Each path below is one point turned by a fixed rotation once a step. After each direction that follows a path, write how fast that rotation turns it, in degrees per step (0 if it stays still).
Each turn is a multiple of 5 degrees from 10 to 175, or 0.
Each row of a path follows its step; steps can be skipped.
path 1
step 0: -1.92 -0.95 -5.37 +0.21 -0.50 +3.08 +0.76 -0.51 -1.00 +1.29 +3.68 -1.07 -0.83 -2.10 +0.14 +1.52 -1.49 +0.98 -4.52 +2.01 +2.68 +0.78 -0.41 +2.41 +2.59 +1.90 -1.46 -1.75 -0.37
step 1: +1.47 -1.19 -4.05 -1.46 -1.22 +3.99 -1.31 -2.16 +1.42 -3.01 +3.44 -1.73 -2.90 +0.68 -1.74 +1.13 +2.07 -3.16 +0.74 +0.31 -0.03 -1.19 -0.44 +2.19 -1.07 -0.06 -0.77 -2.16 +3.44
step 2: -1.14 -0.84 -5.13 +0.85 -0.81 +1.28 -1.22 +2.13 +0.16 +1.27 +0.79 -2.83 +1.34 -0.43 -0.82 +2.50 -0.67 -2.81 +0.81 -0.41 +2.91 +1.25 +2.28 -1.22 -3.03 +2.75 -3.81 +2.01 +2.63
step 3: -0.22 -1.17 -1.47 +2.45 +0.24 +0.07 -1.48 -3.15 +2.14 -1.23 +3.95 -3.45 +0.81 -1.65 +0.50 +3.67 +0.76 +0.34 +4.89 -1.20 +0.22 +2.97 +2.62 +1.01 +1.99 +0.41 -2.31 -0.91 -0.26
step 4: +1.35 +0.86 +1.43 +3.64 +2.29 -1.83 -1.76 +0.46 +0.64 +0.29 +1.03 -3.55 +1.09 -1.14 -0.65 +3.25 +0.83 -2.37 +0.19 -2.00 +2.17 +1.49 -3.24 +2.68 -3.10 +2.88 -1.71 -2.89 +2.01
step 6: +0.37 +1.00 +0.54 +2.67 -0.97 -0.51 -0.73 -1.26 -1.70 +1.21 +1.35 +0.63 +5.32 -1.72 -0.14 -2.22 +0.41 -1.20 +0.88 +1.31 +1.66 +3.83 +0.73 +3.43 -3.57 +0.54 -0.10 -3.22 -3.68
step 7: +2.30 +3.20 +2.32 +2.87 -2.40 +1.19 +1.67 -1.58 +0.22 -0.57 +5.34 +2.46 +0.08 -0.04 -0.45 -0.56 +2.21 +0.43 -1.50 +1.33 +1.21 +0.21 -3.70 +1.32 -0.52 +1.60 -3.13 +0.61 -2.83
step 8: -0.90 -0.81 -1.28 +2.05 -2.63 +1.32 +2.42 -1.24 -0.35 -0.55 +1.12 +2.92 -1.75 -3.63 +0.00 -3.72 -1.76 -2.86 +0.36 -0.27 +3.89 -2.92 -1.51 +1.79 -3.90 -0.28 -1.05 -1.57 -1.55
step 9: -0.37 +0.80 -1.03 -0.61 -4.26 +1.51 +1.25 +0.37 +0.03 +0.82 +1.64 +2.01 -2.17 +3.91 -0.33 +0.48 +1.13 -1.96 +3.40 +2.54 +1.87 -0.95 +1.89 -1.33 -2.31 +1.25 -2.92 -2.44 -4.34
step 10: -1.10 +0.56 -0.38 +0.31 -1.55 -1.88 +0.21 +1.09 +2.56 +4.70 +3.03 -0.52 -5.09 -2.71 -2.58 -1.90 -2.46 -0.87 +2.59 +1.53 +2.59 +1.40 -0.30 -0.04 +1.14 +0.72 -2.81 -0.63 -1.02
step 11: -1.67 -1.81 +2.85 +0.96 -0.81 +2.07 +0.87 -0.61 +0.50 +0.65 +0.51 -2.04 -6.22 -0.98 +0.84 +2.68 +0.91 -5.34 +0.23 -1.12 +0.20 +0.43 -0.06 -1.79 +0.86 +0.47 -0.92 -3.11 -2.13
Speeds:
-0.98 +0.31 +0.69 -0.52 +0.07 +0.30 +1.47 -0.91 +0.60 +0.66 -0.26 +0.80 +0.65 +0.01 +0.35 -1.02 +1.41 +1.74 -1.20 +0.12 +0.02 -0.36 +0.25 +0.78 -1.27 -0.46 -1.20 -0.73 +0.31
40
+1.42 +1.10 +0.32 -0.11 +0.70 -0.03 -0.30 +1.09 +0.03 +0.61 -0.09 -0.36 +0.34 +2.05 -1.41 +0.17 +1.49 -0.11 -0.01 +0.92 +0.33 -0.28 -0.90 -1.00 -0.93 +0.98 -0.19 -0.29 +0.45
140
-0.82 +0.47 -0.52 +1.04 -0.38 -1.18 +0.25 +0.84 -0.22 -1.35 +1.04 +0.44 -0.02 +0.44 +0.37 -1.29 -0.36 +0.67 -0.17 +0.52 -0.79 -0.34 -1.38 -0.35 -1.20 -0.14 +0.99 -0.01 -1.83
35
-0.29 -0.78 -0.70 +0.37 -0.41 -0.28 +0.29 +0.23 +1.87 +0.85 +1.47 +1.10 -0.06 +0.83 +0.76 +0.87 -0.25 -0.70 -0.20 +1.20 +0.99 -0.70 +0.47 -0.57 -0.32 -1.29 +0.88 +0.03 +1.12
45
+0.27 +0.11 -1.45 -1.26 +0.03 -0.12 -1.00 -0.38 -1.53 +0.32 +0.50 -1.14 +0.51 +0.23 +1.72 -0.02 +0.54 +1.44 -0.23 -0.62 +0.39 -0.21 -0.96 -0.72 +0.10 -0.93 +0.68 +0.03 +1.10
10
+1.75 -0.45 +1.01 +0.19 -1.04 -1.20 +0.80 -0.40 -1.24 +1.73 +0.06 +0.24 +0.02 +0.41 +0.57 -0.79 -0.45 -0.78 +0.56 -0.31 +0.25 -1.25 -0.29 +0.07 +0.35 -0.94 -0.87 -0.14 -1.04
25
